[[139 118 115 156 139]
 [114 121 130 139 120]]
->
[[114 139]
 [121 118]
 [130 115]
 [139 156]
 [120 139]]

[[116 136 113 151]
 [129 121 133 117]]
->
[[129 116]
 [121 136]
 [133 113]
 [117 151]]

[[120 124 128 119 129 124]
 [117 130 127 123 134 133]
 [117 136 105 132 139 128]
 [144 130 124 124 142 128]
 [120 126 130 128 151 130]
 [119 131 130  99 118 129]
 [119 133 130 109 123 127]
 [117 133 150 110 122 122]]
->
[[117 119 119 120 144 117 117 120]
 [133 133 131 126 130 136 130 124]
 [150 130 130 130 124 105 127 128]
 [110 109  99 128 124 132 123 119]
 [122 123 118 151 142 139 134 129]
 [122 127 129 130 128 128 133 124]]

[[116 111 128 127 138 109 107 147 139]
 [115 122 121 142 136 136 119 136 109]
 [129 111 121 131 128 118 143 112 120]
 [140 136 113 126 128 116 128 135 133]
 [126 118 135 150 111 132 120 120 120]]
->
[[126 140 129 115 116]
 [118 136 111 122 111]
 [135 113 121 121 128]
 [150 126 131 142 127]
 [111 128 128 136 138]
 [132 116 118 136 109]
 [120 128 143 119 107]
 [120 135 112 136 147]
 [120 133 120 109 139]]

[[115 125 132 151 142]
 [114 130 133 158 138]
 [122 128 137 147 151]]
->
[[122 114 115]
 [128 130 125]
 [137 133 132]
 [147 158 151]
 [151 138 142]]

[[143 128 116 143 133 123 131 118 119]
 [126 124 149 111 127 128 121 120 128]
 [129 133 136 140 135 108 134 123 125]
 [134 121 147 109 127 132 132 134 129]
 [141 112 129 135 116 131 119 124 137]
 [110 137 132 130 134 110 130 123 134]
 [112 130 148 120 136 124 131 132 116]
 [118 130 139 139 117 138 126 144 127]
 [124 132 127 118 125 148 123 135 121]
 [114 134 147 126 136 118 129 126 135]]
->
[[114 124 118 112 110 141 134 129 126 143]
 [134 132 130 130 137 112 121 133 124 128]
 [147 127 139 148 132 129 147 136 149 116]
 [126 118 139 120 130 135 109 140 111 143]
 [136 125 117 136 134 116 127 135 127 133]
 [118 148 138 124 110 131 132 108 128 123]
 [129 123 126 131 130 119 132 134 121 131]
 [126 135 144 132 123 124 134 123 120 118]
 [135 121 127 116 134 137 129 125 128 119]]

[[118 152 137 139 128 133 127 126 126 149 141 156 123 145]
 [153 117 118 139 141 123 125 122 138 151 129 111 128 150]
 [143 128 131 117 119 116 124 129 153 127 122 108 115 157]]
->
[[143 153 118]
 [128 117 152]
 [131 118 137]
 [117 139 139]
 [119 141 128]
 [116 123 133]
 [124 125 127]
 [129 122 126]
 [153 138 126]
 [127 151 149]
 [122 129 141]
 [108 111 156]
 [115 128 123]
 [157 150 145]]

[[133 132 136 135]
 [131 133 121 130]
 [132 127 141 117]
 [130 132 128 124]
 [136 138 133 119]
 [133 130 132 134]
 [139 141 131 116]
 [129 112 101 136]
 [126 118 112 135]
 [123 122 123 130]]
->
[[123 126 129 139 133 136 130 132 131 133]
 [122 118 112 141 130 138 132 127 133 132]
 [123 112 101 131 132 133 128 141 121 136]
 [130 135 136 116 134 119 124 117 130 135]]

[[106 125 136 127 134 135 157 135 121 137 125 137 115 132]
 [134 136 107 123 135 129 142 131 137 128 136 125 132 128]
 [116 121 107 110 129 127 134 128 135 133 153 125 125 141]
 [114 129 134 125 131 136 146 136 119 131 126 129 125 128]
 [126 116 102 118 133 130 137 134 140 117 138 107 142 140]
 [118 133 134 128 130 139 145 138 119 124 124 121 132 124]]
->
[[118 126 114 116 134 106]
 [133 116 129 121 136 125]
 [134 102 134 107 107 136]
 [128 118 125 110 123 127]
 [130 133 131 129 135 134]
 [139 130 136 127 129 135]
 [145 137 146 134 142 157]
 [138 134 136 128 131 135]
 [119 140 119 135 137 121]
 [124 117 131 133 128 137]
 [124 138 126 153 136 125]
 [121 107 129 125 125 137]
 [132 142 125 125 132 115]
 [124 140 128 141 128 132]]
---
[[146 119 139 122 127 102]
 [119 145 109 104 110 124]
 [142 123 133 116 123 102]
 [120 143 113 103 118 120]
 [144 122 135 118 123 102]
 [115 146 111 105 123 126]
 [123 142 113 103 111 119]
 [148 116 142 128 129 104]
 [109 150 110 113 129 138]
 [136 120 143 144 151 124]
 [107 149 110 123 129 148]]
->
[[119 139 122 127 102 146]
 [145 109 104 110 124 119]
 [123 133 116 123 102 142]
 [143 113 103 118 120 120]
 [122 135 118 123 102 144]
 [146 111 105 123 126 115]
 [142 113 103 111 119 123]
 [116 142 128 129 104 148]
 [150 110 113 129 138 109]
 [120 143 144 151 124 136]
 [149 110 123 129 148 107]]

[[139 145 116 132 137 120 146 108 131 138 152]
 [123 106 135 109 122 126 106 138 137 112 132]
 [146 111 115 109 130 109 118 114 112 137 132]
 [115 115 137 154 135 147 136 121 114 132 119]]
->
[[145 116 132 137 120 146 108 131 138 152 139]
 [106 135 109 122 126 106 138 137 112 132 123]
 [111 115 109 130 109 118 114 112 137 132 146]
 [115 137 154 135 147 136 121 114 132 119 115]]

[[154 150 104 123 135 120]
 [151 148 105 145 112 104]
 [150 148 110 153  99 107]
 [149 154 107 152 101 105]
 [151 152 119 138 124 126]
 [149 155 108 152 108 102]]
->
[[150 104 123 135 120 154]
 [148 105 145 112 104 151]
 [148 110 153  99 107 150]
 [154 107 152 101 105 149]
 [152 119 138 124 126 151]
 [155 108 152 108 102 149]]

[[118 123 104 112]
 [131 131 125 138]]
->
[[123 104 112 118]
 [131 125 138 131]]

[[118 141 122 106]
 [148 114 133 158]
 [128 115 110 103]]
->
[[141 122 106 118]
 [114 133 158 148]
 [115 110 103 128]]

[[117 154 122 132 124 104 129 117 137 130 123 124 127 124 122]
 [134 150 127 128 119 112 130 127 110 126 135 121 134 128 135]]
->
[[154 122 132 124 104 129 117 137 130 123 124 127 124 122 117]
 [150 127 128 119 112 130 127 110 126 135 121 134 128 135 134]]

[[133 132 135 148 135 124]
 [131 129 135 146 132 121]
 [133 138 135 148 133 119]
 [133 139 135 148 132 120]
 [133 134 135 147 131 120]
 [132 133 135 149 145 123]
 [133 133 135 147 131 122]
 [133 134 135 147 131 120]
 [132 133 135 149 145 123]
 [132 128 135 150 136 120]
 [131 132 135 149 143 121]
 [132 133 135 149 145 122]]
->
[[132 135 148 135 124 133]
 [129 135 146 132 121 131]
 [138 135 148 133 119 133]
 [139 135 148 132 120 133]
 [134 135 147 131 120 133]
 [133 135 149 145 123 132]
 [133 135 147 131 122 133]
 [134 135 147 131 120 133]
 [133 135 149 145 123 132]
 [128 135 150 136 120 132]
 [132 135 149 143 121 131]
 [133 135 149 145 122 132]]

[[128 130 147]
 [121 137 132]
 [126 132 153]
 [125 125 129]
 [121 141 152]
 [125 132 142]
 [126 135 133]
 [135 123  99]
 [127 133 122]
 [125 132 148]]
->
[[130 147 128]
 [137 132 121]
 [132 153 126]
 [125 129 125]
 [141 152 121]
 [132 142 125]
 [135 133 126]
 [123  99 135]
 [133 122 127]
 [132 148 125]]

[[116 118 121 116 134 116 125 101 156 130 121 134 122 128 136]
 [122 108 124 125 138 136 122 114 148 134 125 133 117 115 136]
 [124 105 127 129 140 124 122 120 145 136 126 133 115 109 135]
 [126 114 135 131 137 146 123 119 147 131 122 131 115 107 125]
 [117 117 121 117 135 126 125 102 155 130 122 134 121 126 137]]
->
[[118 121 116 134 116 125 101 156 130 121 134 122 128 136 116]
 [108 124 125 138 136 122 114 148 134 125 133 117 115 136 122]
 [105 127 129 140 124 122 120 145 136 126 133 115 109 135 124]
 [114 135 131 137 146 123 119 147 131 122 131 115 107 125 126]
 [117 121 117 135 126 125 102 155 130 122 134 121 126 137 117]]
